First come named turns, each shown by rows before and after it. For each pair of rows after them, which turns, in which order, take the first row to the second? The first pair is done for you.
tetiv (before => after):
[-1.52 -0.34  0.34 -2.23  0.79  2.21  2.37  0.02 -0.60  2.88 -1.46 -1.00
 -2.58 -0.70] => [ 1.53  1.41  1.29  1.64 -0.21  2.39  0.24 -0.01 -0.91  1.59 -1.57 -2.18
  0.30 -3.72]
[-0.99 -0.77 -0.28 -1.56  0.61 -0.86  0.80  0.09 -0.42  0.52 -0.51  0.64
 -0.88  2.00] => [-0.09  1.35  0.68  0.88  0.77 -0.24  1.58  0.48 -1.39 -0.07  0.09  1.08
  0.44 -1.42]
[ 1.57  0.49  0.77  1.90 -1.79  1.27 -3.29 -1.66  0.49 -1.10 -0.13 -3.16
  1.85 -3.20] => [-1.46 -2.72 -0.86 -3.32 -0.78  0.61 -2.14 -1.97  1.92  0.12 -0.66 -2.50
 -1.88  2.42]
[-0.84  0.34  0.90 -0.54  0.75 -0.93  1.00  2.67 -0.26 -0.42 -0.64  2.39
  1.24 -1.91] => [ 1.12 -0.50  0.54 -0.14 -0.02 -1.57 -1.77  2.39  0.29 -1.07 -1.41  0.98
  2.85 -0.82]
Kazo (before => after):
[ 0.98  1.68  0.18  2.72  1.75 -2.43 -1.01  2.08  0.08 -2.16  1.28  1.42
  1.66  1.74] => [ 1.36  2.24  0.63  3.38  1.15 -1.48 -0.70  1.84 -0.43 -2.10  1.10  1.08
  1.99 -0.20]
[-1.47  1.10  0.44  0.15  0.90  1.69  2.08  0.15 -1.52  0.09  0.20  1.02
 -0.59 -2.33] => [-2.13  0.66  0.08 -0.83  1.28  1.26  2.47  0.61 -1.00  0.06  0.40  1.31
 -1.40 -0.82]
[-0.27 -0.58 -0.67  0.16  0.81  1.17 -0.17  0.32  0.63  0.59 -1.39 -1.25
 -0.02  2.06] => [ 0.26 -0.41 -0.64  0.65  0.56  1.15 -0.63  0.33  0.62  0.40 -1.18 -1.34
  0.46  1.82]
tos (before => after):
[ 1.89  0.03 -0.85  2.11  2.12  1.57  2.75  1.29 -1.20 -0.11 -0.26  2.23
  0.40 -2.38] => [ 0.73 -0.76 -1.14  0.54  2.15  2.02  3.74  1.01 -1.30  0.64 -0.51  2.26
 -0.98 -1.88]
[ 0.91 -1.26 -1.02 -1.26 -0.18  0.38 -0.11 -0.01 -1.36 -0.58 -0.67 -0.36
  1.50  2.60] => [ 1.16 -0.96 -1.03 -0.72 -0.19  0.16 -0.35 -0.10 -1.42 -0.77 -0.58 -0.51
  1.83  2.57]
[-1.64 -1.40 -1.04 -0.48 -1.15  0.79 -1.74 -0.93  2.01  0.48  0.81 -2.16
  0.07  1.63] => [-0.58 -0.54 -0.89  1.35 -0.85 -0.26 -2.56 -0.19  2.13 -0.19  1.29 -1.99
  1.38  1.41]
[-2.31  1.81  1.89  5.36  2.55 -2.23  2.98  2.84 -1.03 -0.68  2.30  3.93
  0.52 -2.36] => [-5.83 -1.79  1.59  0.01  0.83  1.39  5.20  0.23 -1.77  1.94  0.19  1.95
 -3.54 -2.51]
Neguz (before => after):
[-1.57  0.74  0.69  3.34 -1.15  4.01  2.56 -0.39  0.05  1.96 -1.11 -0.67
  2.40 -4.57] => [-0.83  2.88  0.36  5.22  1.67  0.38  2.17  2.28  1.22  0.41  0.92  2.25
  3.63 -1.53]
[ 0.38  0.66  0.37 -1.67  1.30 -0.71 -2.31  0.15  0.01 -1.29 -0.53  0.99
  0.76 -0.41] => [-0.08  0.26  0.31 -2.48  1.10 -0.60 -2.08 -0.02  0.05 -0.97 -0.70  0.84
  0.18 -0.19]
[ 1.65  1.41  0.92  0.98 -0.95 -4.45 -5.43  2.22  0.51 -1.15  0.52 -2.06
  0.19 -0.24] => [ 0.24 -0.02  0.24 -1.51 -0.34 -4.58 -5.05  1.84  1.01 -0.63  0.35 -1.72
 -1.32  2.32]

Each pair is two turns apart.
[ 0.56  0.39 -0.44 -0.24  3.88 -4.71 -1.28  3.46  0.97 -0.43 -0.50  2.34
  1.56  2.19] => [-0.26 -0.55 -0.69 -1.49  3.97 -4.43 -0.78  3.07  1.13  0.04 -0.70  2.22
  0.60  3.08] -> Kazo, tetiv
[ 0.06  2.28  1.56  1.75 -0.79 -1.45 -1.51 -0.13 -0.78  0.41  1.52 -2.50
 -0.16 -1.08] => [-0.77  0.32  1.05 -0.36 -1.49 -0.83 -1.93 -0.99 -0.35  0.93  0.76 -3.48
 -1.14  0.43] -> tetiv, Neguz
[ 1.17  0.73 -1.13 -0.11 -2.00  0.19 -1.67 -0.61  1.40 -1.14 -1.97 -1.19
  1.44  0.20] => [ 0.75  1.01 -1.37 -0.33 -1.25 -0.69 -1.53  0.09  1.72 -1.26 -1.34 -0.33
  1.50  1.87] -> Neguz, Neguz
[ 1.21 -0.14 -1.90 -0.73 -0.46 -2.85 -1.86  0.43  0.80 -0.58  0.35  0.06
  0.73  5.04] => [ 0.69 -1.55 -1.33 -1.98 -3.35  1.73 -1.64 -2.24 -0.76  0.86 -1.73 -3.19
 -0.12  0.16] -> tos, Neguz
[-1.07  0.38  0.58 -0.85 -0.06  1.79  0.38 -0.22  1.43  0.40 -1.49 -1.52
  0.14 -1.16] => [-0.81  1.53  0.89  0.16  0.58  1.31  0.97  0.40  1.19 -0.02 -0.85 -0.75
  0.69 -1.83] -> Neguz, Kazo
[-1.85 -0.80  1.94  0.21 -1.11  2.75  1.79 -2.65 -0.96  0.67 -2.17 -1.38
 -1.55 -2.77] => [ 1.36  2.10  1.63  4.39  1.57 -1.87 -0.81  0.41  0.74 -2.09  0.07  0.99
  2.16  0.11] -> tetiv, tos
[ 1.40  2.14  0.45  1.59  1.08  0.58  2.37 -0.10 -0.72  0.03  0.56  2.01
  1.79 -1.52] => [ 2.28 -1.09 -0.95 -0.95  0.05 -0.55 -1.50 -1.06  0.92 -0.01 -0.78  0.07
  1.80  3.19] -> tetiv, Neguz
[-0.95  2.70 -1.01 -0.50 -0.27  0.40  3.88 -1.37 -0.26  0.46 -0.43  2.08
 -1.06 -1.91] => [ 3.12  2.43 -1.46  2.04 -1.31 -1.20 -1.29 -1.32  0.94 -0.76 -0.82  0.01
  2.41 -0.93] -> Neguz, tetiv
[-0.35  0.53  0.29  2.46  1.09  0.29 -1.67  1.46 -0.93  0.29  0.58  0.61
  1.92 -1.24] => [-1.10 -2.27 -0.75 -0.51  0.06  0.71 -2.55  0.27 -0.27  0.96 -0.71 -0.64
  0.32  1.25] -> tetiv, Neguz
[-1.36  2.90  0.50 -1.79  2.67  0.28  3.26 -1.88 -0.69  0.25 -0.36  1.07
 -0.47  1.33] => [-0.76  3.23  1.13 -0.80  1.78  1.67  3.07 -2.47 -1.14  0.42 -0.73  0.01
  0.13 -1.44] -> Neguz, Neguz
[ 1.65  2.44 -0.01  3.17  1.22 -2.84 -1.30  0.92  0.54 -0.47  1.42  1.05
  1.36 -1.26] => [-1.77  1.44 -0.69 -0.27  2.51 -2.46  1.97  1.09  0.66  0.79  1.67  2.70
 -1.87  0.87] -> tetiv, tetiv
